[168 128 110 162 142 174] -> Posik
[143 110 168 128 162 174] -> mavu
[140  94 176 128 129 172] -> pako
order: [110 128 142 162 168 174] -> Posik
order: [162 174 143 110 168 128] -> mavu
asked: [143 110 168 128 162 174] -> mavu
asked: [168 128 110 162 142 174] -> Posik
order: [110 128 143 162 168 174] -> mavu
then: [110 168] -> [128]

[161 125  96 130 116 118 180 178] : tel
[146 182 163 101 118  91 102 135] : ladu
[133 176 131 104  76 154 169 124] : gor
then: [104  76] -> [154]
then: [182 163 101 118  91 102] -> [135]
order: [ 91 102 135 146 182 163 101 118] -> ladu

[127 117 130 155 112 136  82] : rizon
[131 110 117 150 112 138  77] : fes
[149 127 156  86  94 180 157] : gurod
[156 180 156  86 149  94 127] : mada
[129 135 149 114 109 151  91] : Parim
[ 82 135 130 127 112 117 155] : Rekeg
[140 118 113 144 111 133  75] : bigis
[138 101 149 155  97 136  92] : fakaz
[114 109 149  91 129 135 150] : zek
[145 115  94 148 103 132 102] : Vato
[147 161 126  95 156 104 138] : Fizi
[141 132 127 144 107  93 131] : lub
then: [135 130] -> [127]
order: [ 86  94 127 149 156 156 180] -> mada
then: [135 130 127] -> [112]
order: [150 135 129  91 149 109 114] -> zek
order: [127 155 112 117  82 130 136] -> rizon
order: [ 91 109 114 129 135 149 151] -> Parim

[122  85 141 126 164 164 117 130]  gati
[109 122 128 102 149 151 129 129]  rafi
[116  89 120 141 162 171 112 133]  Loros
[122  85 111 126 164 164 117 130]  zav
[127  89 120 141 145 109 129 123]  bor
[109 126 112 121 162 171 112 131]  Liso
then: [122  85 111 126 164] -> [164]
asked: [127  89 120 141 145 109 129 123] -> bor
then: [111 126] -> [164]

[107 105 157 108 100 133 126 151 107 160 121 130 157 118 134 109 142 130
 137 154  79 178 118 129 109 119 130 126  82] = tivor
[121 127 111 127 118 135 124 127 128 139 127 130 131 119 147 121 116 141
 119 125 128 133 142 131 123 114 141 126 145] = gulim
[128 126 129 128 129 127 129 128 127 127 128 127 128 128 127 129 129 127
 127 129 128 128 127 127 129 128 128 128 127] = Zino
then: [109 142] -> [130]
then: [105 157] -> [108]

[ 99  97 127 115 126 136 122  75 133 135 111] -> kuvar
[108 147 125 131 106 164 142 112 136 106 118] -> fizu
[127 111  76 115 135  99 133 122  97 136 126] -> Bezut
order: [ 75 126 127 135 133 111 115 136  97  99 122] -> kuvar
then: [ 97 136] -> [126]
then: [127 111  76 115] -> [135]
order: [108 131 125 106 136 164 106 147 118 142 112] -> fizu

[131 130 114  94 125 127 120 127 130 130] -> buder
[132 116 137 107 123 126 155 143 118 125] -> lar
[132 122 132 165 132 130 115  74 114 135] -> Rif
[130 124 123 107 126 155 143 123 134 102] -> zub
[130 120 129 158 128 123 155 121 131 139] -> dib
[126 131 128 132 144 113 140  86 138 134] -> laz
then: [107 123 126 155 143] -> [118]
then: [127 120] -> [127]
order: [102 107 123 123 124 126 130 134 143 155] -> zub

[109 157 126 136 117 121 115 144 134 117 147 116 120 132 104 100 129 131
 129  77 144  79]  Noke
[ 75 140 165 116  94 158 157 121 154 105 144 116 117 121 134 129 120 136
 100 147 117 173]  lov
[129 117 120 157 134 116 109 147 132 136 131 100 104  79 144 127 115 121
  77 117 129 144]  Kila
order: [173 117 147 100 136 120 129 134 121 117 116 144 105 154 121 157 158  94
 116 165 140  75] -> lov
then: [144 116 117 121 134 129 120 136 100 147 117] -> [173]
then: [121  77] -> [117]
order: [ 79 144  77 129 131 129 100 104 132 120 116 147 117 134 144 115 121 117
 136 126 157 109] -> Noke
order: [ 79 117 144 117 147 132 109 104 121 136 157 116 144 115 134 100 129 129
 120  77 126 131] -> Noke
order: [144 129 117  77 121 115 127 144  79 104 100 131 136 132 147 109 116 134
 157 120 117 129] -> Kila
order: [147 132 136 131 100 104  79 144 127 115 121  77 117 129 144 129 117 120
 157 134 116 109] -> Kila

[125 129  98 130 143 125 103]  gop
[124 178 144 156 171 122 114]  Gam
[124 144 171 115 122 156 178]  mobor
[100 113 147  90 131 105 129]  Tozin
then: [130 143 125] -> [103]
then: [124 178 144 156 171] -> [122]
order: [178 156 122 115 171 144 124] -> mobor
order: [129 100 113 147  90 131 105] -> Tozin
then: [ 90 131] -> [105]
then: [125 129  98] -> [130]

[ 81  86 158 102 110 101 104 124 175 137 120 146 128 104  87 102  83 159
 113 159 141  86 132 103 147  95 131 127 173 150 173 166 138 143  92 144
  86  90 101 104 112 158  83 135 175 155 134 101]  gese
[ 88  87 142  89 130  80 127 116 158 102  89 173 168 101  85  81 159 102
 120 134  84 169 161 139 133 126 162 175 149 161 156 156 136 166 129  84
 110  91 137 175 165  97 101 136 108 115 115 126]  donut
[160  95 121 162 104 119  88 102 173 164  88 167 165 100 138 142  94 149
 117 106 103  81 171 148 172 113 100 148  97 109 133 160 131 143 138 152
 169 161  95  96 134 170 174 152 154 121  91 107]  zokek
[160  95 121 162 104 119  88 102 173 164  88 167 165 100 138  90  94 149
 117 106 103  81 171 148 172 113 100 148  97 109 133 160 131 143 138 152
 169 161  95  96 134 170 174 152 154 121  91 107]  bigun
[134 102 156 129  91 101 126 159 110 161 156 127 115 166 137  84 120 108
 162 149  89  97 126 139 168 175 117 169 101  88 136  80 161 130 173 115
 158 133 165 136 102  85 142  87 175  84  89  81]  puval
[ 88 102 176 164 164 138  82 132 167 136 101  88 132 164 172  98 131 171
 156  92 135 119 173 170 149 101 111 170 121 155 113 129 148 131 119 116
  90 107 140 148 104 107 124 134 140 105  99  85]  Roke
[100 104 130 171 145 162  84  99 145 121 167 165 136 125 140 118  99 159
 116 138 162 160 154 170 109 144 172 157 100 156 120  85 172 102  83  95
 115  81  89 116 152 140 138 136 116  91 159  99]  Vav
[102 143  83 115  87  93 124 133 149 106 117 135 130 164  95 109 116 171
 140 144 156  97 134  99 100 141  96 174  82 113 148 156 129  86 121 154
  91 136  86 147 141 127  97 107 136 174 107 151]  kuv
asked: [160  95 121 162 104 119  88 102 173 164  88 167 165 100 138 142  94 149
 117 106 103  81 171 148 172 113 100 148  97 109 133 160 131 143 138 152
 169 161  95  96 134 170 174 152 154 121  91 107] -> zokek
order: [120 134  84 169 161 139 133 126 162 175 149 161 156 156 136 166 129  84
 110  91 137 175 165  97 101 136 108 115 115 126  88  87 142  89 130  80
 127 116 158 102  89 173 168 101  85  81 159 102] -> donut

[110 134 127 142 115  97 111 143 116] = Zopu
[147 134 113 113 103 110 136 111 129] = Geta
[128 134 127 132 115 123 143 113  72] = Pum
[110 134 127 145 115  94 143 111 123] = kas
[110 153 127 142  95 110 143 111 123] = veki
[110 134 153 167 122 110 143 111 123] = Zata
[131 134 127 142 114 156 135 111 101] = zovek
[110 134 127 142 115  97 149 111 116] = bori
asked: [110 153 127 142  95 110 143 111 123] -> veki
then: [131 134 127 142 114 156 135] -> [111]
order: [111 123 110 134 153 167 122 110 143] -> Zata
then: [134 127 132] -> [115]
then: [114 156 135 111] -> [101]
order: [ 95 110 110 111 123 127 142 143 153] -> veki
order: [ 97 110 111 115 116 127 134 142 143] -> Zopu

[109 134 140 135] -> zupom
[134 134 109 140] -> gizes
[134 134 140 108] -> zezan
[134 140 135 110] -> Nabur
order: [135 109 140 134] -> zupom
asked: [134 134 140 108] -> zezan
order: [109 140 135 134] -> zupom
asked: [109 134 140 135] -> zupom
order: [109 134 140 134] -> gizes
then: [109 134] -> [140]
order: [134 140 135 109] -> zupom

[145 110 120 127 127 135] = fani
[110 127 134 120 127 145] = zomad
[127 121 134 120 128 145] = laleg
[110 127 134 120 128 145] = vas
[125 140 162 167 131  81] = dip
order: [128 145 127 121 134 120] -> laleg
then: [134 120 127] -> [145]
order: [145 128 120 134 127 110] -> vas
order: [134 120 127 145 110 127] -> zomad
order: [110 120 127 127 134 145] -> zomad
then: [121 134 120] -> [128]
asked: [110 127 134 120 127 145] -> zomad

[ 92 112 150 154 105 104 116  94  94  92 172  91 115  89 121 111  80 149
 120  92 168  84 174  92  81 115 173 119 143 169 122 163] = loto
[ 88 129 100 169 135 118 114 142 112  80 112 110 126  79 163 105 143 117
  89 121 153 124 114 171 119 102  81  82 140  83 100 115] = fiso
[ 82 105 177 175 171  92 108  90 135 172  99 119 153 172 100 130 103 166
 145 168 155 102 152 156 138 128  94 169 115 152 151  99] = kini
[176 132 147 148 118 133  94 132 126 145  92 137 137 154 154 103  90  79
 175 151 102 142 139 138 113 169 119 143 173 143 164 146] = Somu
[169  82 142 124 126 143 135 171 100 114 112  89 163 153 118  81  79 120
 140 119 105 102 117  83 112 110  80  88 114 100 129 115] = Tul
[122 157 113 100 140  95 128 152 108  99 146  86 123 113 156 173 109 139
 155 147 116 141 107 105 153 126  83  89 105 155  91 126] = puron
[138 126 152 102 138  80 120 175 154 177  82  90  92 111 142  85 142 134
  92 167  96 143 119 130 148 172 101 166 159  81 169 109] = Novoz
[169 120  92 143 177 119 154 102 130 167 172 111 152  90 148 109 143  81
 126  92 101  96 134 159 138  80 166 142 138  82  85 175] = piba
then: [137 154 154 103  90  79] -> [175]
order: [126  91 155 105  89  83 126 153 105 107 141 116 147 155 139 109 173 156
 113 123  86 146  99 108 152 128  95 140 100 113 157 122] -> puron
order: [129 115 169  82 142 124 126 143 135 171 100 114 112  89 163 153 118  81
  79 120 140 119 105 102 117  83 112 110  80  88 114 100] -> Tul
order: [109 169  81 159 166 101 172 148 130 119 143  96 167  92 134 142  85 142
 111  92  90  82 177 154 175 120  80 138 102 152 126 138] -> Novoz
then: [ 96 143] -> [119]
then: [173 119 143] -> [169]

